Rotation paths and how fast each direction turns (degrees a step)
Each turn is a multiple of 5 degrees from 10 to 175, or 0.
Each row of a path follows its step; steps can be skipped.
Rotation 1:
step 4: [  2   7   9 -22   2   5   9   7 -20   2   5 -10   9   1   5  -1  -1  -9
   6  24  -4 -11  21  -2  -6 -20 -14   1  12  18  10  -7  18  -7  17  -9
  -1   6  -6 -31   2   6  -2]
step 10: [ -8 -19  15   8  -5 -16   3   3  -8 -18   7  -4   4  -8  -6 -18 -21   5
  -3  -5 -14  -6  13  -1  18 -10  20   9   1 -19   5   4 -13  12   6  12
  -4  17  -2  -4  10 -12 -21]
step 12: [ -7  -3  18   0  -7  17  -3   8   4  -1 -13   4 -13   4  -1   8   2   5
   9   0 -16   5 -11   4 -17   0 -22 -22   8 -14   1   3 -32  -4   5 -16
   3  12  22  -4   8  -6  19]
step 13: [ -2   1 -13 -10  -3  -9   8  -8  -6   0  -3   3   3  -9  -3 -17  -2 -22
  15   0 -13 -12   1  -1   2   7 -14   7 -14  12   2   6   1   1   7 -13
 -16  27  20 -31  -9 -13 -14]
step 15: [-12   6 -15  -2   1  22   7   9  17  10  -3   0  -8   3 -34   6   1  17
  18   5   5  -6  -7  12 -15 -10 -16  -2  -2  -1 -11 -10  -7  -4 -11  15
  16   6 -16  -3  11  -2 -12]
step 24: [ -7  21  -7  -7  -6   8   3  16  16   6  -5  -6   4  -5   4   5  -1   4
  11   5  11 -26 -12  13  -1  -9   6 -10   5 -12 -26  -6 -20   7 -23  -9
 -17   4  -9  -9   6  -2  18]
step 25: [ 22  -4   2  -2   4  -8  22   9  21  14   1   8  -7 -35   2   1  -2 -17
  14  -3 -21  -4   6  19   2  -2   0  15   4   6   1   5 -16  -1  12   7
  15  -5   3  -8  -6   1   5]
step 26: [ 17  -8   8   3   3  21   8   6   9   1  -6   4  19  -3 -18  -5   3  -3
 -20  12   1  -8  26   1  -4  20   5  -4 -11 -10  -5  -9  17  17  13  10
 -13  -9  15  -6   0 -12  -9]
step 28: [ -2  -2   0 -17   9   4  -2   3  -6  -8  -5   5 -30   0  -3  12   0   9
  16  -3 -10  10  12 -16  -2  26  -1  27  14  -5  16  11 -16 -15   5  18
   0   3  -2  -2  -5  -7 -14]
[ 3 -2  2 -3 -2  6  7 -4 -7  0  0 -4  2  4  2 -1  2 -6  3 -1  5 -1  1 -5
 -2  6  2  5 -2  0  2 -7 -4  0 -7  0 -4 -7  1 -2  0  1  3]  145
[-3  0  2 -4  1  1  2 -1  5 -7 -2  4  2  3 -6  0  3 -3  4 -3 -8 -2  1  1
 -3  6 -6  2 -3 -6 -6  3 -1 -1 -2  5  0  0  5 -2 -4 -6  0]  25
[ 1  4 -1 -2  0 -4 -5 -5  0  1 -4  6  0  6 -1  0  3 -2  4  4  5  4 -4 -1
 -4  7  3 -1  7 -1  8  3 -2  4  0 -5 -3  5  3  3 -2 -4  1]  70
[-2 -5 -5 -6 -3 -1 -6  4  4  6  9 -1  7  2 -4 -2 -1 -1  1  2  1  8  0  4
  1  5  1  3 -5 -2  1 -7  0 -2  4  1  1  1  2  0  0  3 -1]  60
[ -1   0   3  -4  -4   1  -1   5   0   2  -1  -8   1  -4  -7  -4   4  -4
   3  -4   0   2  -3  -3   3  -2   0  -4   2   6  -2   2   0   2   0   0
  -5  -1  -3   7   4 -10  -3]  155
[-4  0 14  4  2 -4  0  1 -3  0  5 -1 -1  5 -2  0 -1  5 -3 -3 -1  1 -3  1
  4  4  1  1 -5  3  4  2 -3 -4 -3  1 -6  2 -1  5 -6  5 -2]  35
Rotation 2:
step 0: [  2   2  -8  -6 -11 -13  -1 -10  -1  -5   2  -8   7  -9  -8  -4  23   0
  -1  11  -2   7  19  -1  30  13  -5 -20  13  11  -2  -3   2  22   1   5
   7 -21  -7  16   1  -3 -17]
step 2: [ 19 -30  -1  -4   1 -19 -10  -8   5   2  10   5   0  -4  -4  10  -1   9
  13 -13  -1 -18  18  17   0   6  -2 -11  -6   8  -2  16  -2   6   7  -5
  -5  25   7   8  -3  -1  18]
step 4: [ -4  16  -6 -29  -7   1   1  -3  11  -8 -14   1  -4 -10  15   7  10  12
  -5   1   0  12  -4  20   5  -8   7  11 -16   3 -31   4   0  10   3  -3
   2  -5   6   5  -1  19  20]
step 5: [ -4   5 -19  15  -7   8   9   9   6   1   3   3 -11  18  -1 -13  12   0
  -9  -7   2   4  -9  -6 -13  -8  -7   0 -28  16  10  -5  18  13   0 -23
   6   8  -8   3   6   3 -22]
step 8: [ -3   4  -8  -3   5  -4 -11   5   0 -10   3  16  -7   0  25  -9 -12   0
   8   9  16  16  19 -13  -1  16  -9  -8  14   4 -18 -11 -13   1   3  23
  14  -6  -3  13 -12  -4  -9]
step 18: [  4  -1  18  -9   6 -25  16  -3  19   1 -22  13 -19   2   3   7   4  10
   2   8   4 -19  -4 -12  22  12  -2  -4   5   2  17  -1  -1   0   3  14
 -12   2 -11   3   9   4 -14]
step 22: [  3 -25  10 -12   3  -9  21  16   0   7  -7  -9  -5   3  30   5   9   1
   9   4  -9  13  12   1  -8  -3  21   3   0   7  -4   0   0  -7 -18 -13
 -11  -2  15 -14   7  -3  15]
step 25: [ -9  23   6   9 -11 -16   5  -7   5  16  -6   7   1  -9  -3  14   0   6
 -26  20   5  -7  -3  18  11  -4  -4  -7 -11  13 -12  -4  14  12  -2  -5
   8   7  -4 -15 -22   8  -3]
step 29: [ 16  -7   5   3  19  -8 -23   3   8   1 -18  23   4  -5  17   1 -10  -2
   8   0   9  13  12  -5  12  -5 -11 -11   2  -5   2   8  14  14 -15   6
   5   6   7   3  -3  18  26]
[ 3  3 -2  6  1  3  0 -5  2  1 -4 -2  7 -5 -3 -3  3 -4  0 -1  0  5 -3  2
 -5  4 -4  3  1 -5  1 -2  1  4 -7 -5 -4  7 -3 -3 -5 -1 -3]  175
[  0  -2  -6   2   7   4  -1   2  -4   2  -1   4  -5   3   4  -7  -3   2
   1   5  -1  -4   1   5   1  -1  -1  -4  -2  -3  -7  -1   1  -3   1 -10
   2   5   0   3  -6  -3   3]  120
[ 0  5  4 -5  0 -3 -4 -3  7 -3  2  0 -2 -5 -2  3  0  2 -3  1  0 -5 -3  3
  3  4  4 -2  4  4 -5  7 -1  0  4 -8 -7  4 -6  0  0  2  0]  155
[ 4  3 -3 -2 -5  5  6 -3  1 -6  2 -1 -3  6  1  9  3  2 -5 -3 -1 -1  0  5
 -2 -7 -1  1 -4  1 -3  3  1  2 -1  2  0  5  3 -4 -7 -4 -2]  35
[ 2  2 -4  7 -3 -4  1 -4  0 -1  2 -1 -4  2 -4  0 -2 -2  0 -1 -9  1  3  0
 -6  2 -4 -7  7  5 -2 -3 -5 -1 -1  0  0 -7 -5 -2  0 -5  6]  55
Rotation 3:
step 1: [ -2   6   6  11 -16 -13 -12   7   0   4  -1  -6  10  -9  13  17 -11 -17
   7 -10  -5  10  -6 -18   6  -2   7  -8  12   4 -36  -4   3  -4   5  -7
  11 -21   3  12 -10 -37 -14]
step 5: [  8   1  -3  11  -4   3   0   3  10  15   0   3  -4  29  -6  -5  -4  -8
  -9  24 -18   6   3 -13   6  11 -12   0  -2   4 -33 -19  23  -9 -27   3
   6  14   5   6 -19  -9 -10]
step 11: [  7  11   5  -5  -8  -5  -2  22  15   5 -13  -8   5  30  -9  -2  18   5
  -9  21   9   2 -15 -10 -16  -8  15  -6 -11 -14  -8  -9  -3  -8 -29  -7
   4 -13   0  11  24  16  -2]
step 14: [-16  11  -3  27   0 -26   9 -14  -2  23   8  10   0   3   5  -6  -1   4
  19  10  10  -3 -11   0  -1   9  20 -17 -20   9  14   5   5   0 -10   4
  -5  -5  17   3  27 -12  14]
step 15: [ -2 -15   7   1  -1  12  -2   6 -14   1  10   3   4   5  -6   1  15  18
  18  -1  18  16 -26 -10  -4  -1  22  -8 -27  -2  16 -22  25  -3  -2 -13
   9 -15   2   0   1 -15  11]
step 21: [ 13 -26  14  19  -2   0 -10 -12 -15 -10  -6   7   4 -10 -11  -3 -10   3
  -7  -4 -13  18   9  15 -20 -11 -11 -15 -14   4  -9 -22  28  -7 -14   8
   8  -6  -7 -20   6  -7   2]
step 25: [-10  -4  -1  29 -25   7 -10   6  11   4 -16  -3  14  -4  10  -9 -17  -2
  -3  -3   4  20  16  -6  -2  -7   8  -8 -16  15  -8   1 -12 -24   0 -12
 -18  17 -21 -20  10   4   0]
step 27: [ -2 -18  23  15 -20   8  -1  13  10 -10   9  -3   4 -32 -13   4   2   9
   0  -1  24   1 -22  -2  -4  -6   1   1   2  16   0  -4  -3   2 -29  -1
   6 -22 -18  -7   5   9   4]
step 29: [-29  -7 -15  24 -18  -3   2   5  -1  -4   8  -5 -15  10   4  -8   0   3
  -3   1   8  18 -18   4 -19  23   1 -18  -7  12  -5  12 -12  18 -25  13
  -1  14  12  -9  11   4   4]
[  0   2  -1   2  -8  -2   5  -4   1  -4  -1  -2  -3  -2   5   4   1   5
  -2   1   5   4   5  11   0   0   1   2  -1   3   2 -10  -3   5   1  -3
  -1   0  -3  -2  -3   0  -2]  10
[-3 -4  4  1  3 -4  1  3 -1 -6 -1 -3 -3  3  1 -4  5  4  5  5 -1  0 -2 -2
 -1 -2 -5  4  1 -8  4 -1 -1  0 -8  5  2  0  1 -8 -7 -1 -2]  60
[-5  6  4  2 -7 -1 -1  0  8 -1  4 -6  6  2 -3  1  0  3  2 -5  3 -1  2 -6
 -3 -3 -4  2 -5 -4  2  2 -2  2  1 -1 -4 -4  0 -1  4  2  7]  25
[  8  -7  -6   1   0   3   1  -4  -4  -2   4  -1  -1   0   4   1   3   0
   0 -11   4   4  -3  -2  -5   1  -2   1   4  -1  -2  -1  -3  -1   0   2
   3  -7   5  -3   0  -1   4]  125
[ -4  -2   0  -1   0   5   4  -1   2   4  -3   2  -2  -2   1   4   4  -4
   4   5   1   2  -4  -2  -2  -6  -2  -5   5   0   4   1 -10  -2  -3  -7
   2   1  -3  -2   7  -5   2]  25
[ 4  2 -1  6 -2 -5 -2  0 -4  4 -1 -5 -7 10  4  0  2 -3  0 -1  0 -5 -1 -2
  6  3  0  0 -1 -3 -5  2 -8  0  2  0 -6  1 -2 -3  5 -1 -5]  120
